In the rows, 128 means zero.
First come named moves, each a turn or a mirror, each shown by rows before and after it. For each pair of rows after them, which moves, in which order, take the first row to the second? The first pair is done for you.
move pip:
[ 83 137 171 139 147 176  97 105 140 155 146] => [103  76 172 102 122 171 113 113 114 154 151]
[ 71 210 114 163 164 117 126 117 114 117 110] => [123  89 123  67 101  91 159 140  42 124 115]
[107 105 159 109 130 142 151 128  79 167  92] => [ 83 149 161 153 152 149 135 120 106 172  94]
[169  85 102  94 134 127 132 136 135 132 140] => [140 155  96 142 163 140 116 123 162 137 147]
move Turol:
[111 159 124 149 144 147 101  98 128 131 110] => [127 157 119 153 135 134 101 101 141 112 127]
[130 150 127 136 135 131 115 121 117 148 129] => [139 149 127 133 134 122 114 118 130 145 138]
[164 109 128 114 123 140 133 126 111 139  90] => [177 115 121 120 123 119 138 135 138 121 108]
move gelap:
[167 123  80  66  93  90 173 143 102 116 125] => [132  70 197 121 134 135  88 135 136 160 162]
[103  92 141 120 121 146 147 140  59 169  89] => [112 164 145 196 152 148 100 126 177 129 155]
[104 145 157 163 102 131  99 139 124 131 134] => [114 172 108 152  92 111 121 143 112 115 121]
move golik:
[128 116 143 130 125 138 112 119 141 140 137] => [117 148 121 142 140 139 116 119 139 140 131]
[143 123 101 159 106 147 116 139 129 117 129] => [135 115 113 154 114 155 112 140 117 127 129]
[132 162 153 120 129 165 136 116  91 150 111] => [169 166 119 112 116 140 153 122 137 107 138]
[124 126 156 163 158 150  97  96 137 130 109] => [153 141 122 161 144 132 106  98 160 110 122]
Then:
Between the rows of a pair lie 2 to 3 moves.
[132 187  63 129 119  96 144 124 144  92 115] => [128 182 121 182 150 121  89 126 181 116 146]
gelap gelap
[104 155 185 214 184 165  76  91 140 153 125] => [ 87 134 137 140 145 143 153  97  30 154  50]
gelap golik golik
[ 88 101 146 153 143 143 127 129  59 167 102] => [116 149 121 195 151 129 100 130 174 104 171]
golik gelap gelap
[107  95 144 126 131 157 117 127  72 151 100] => [151 150  90 145 124 116 115 132 168  84 137]
pip golik
[111 108 197 167 146 169  87 121 125 170 123] => [109  91 156 111 119 151 140 135  54 162  87]
gelap gelap
[102  80 164 106 157 174 131 121  43 158  80] => [170 164  81 137 153 109 132 114 197  53 167]
pip golik
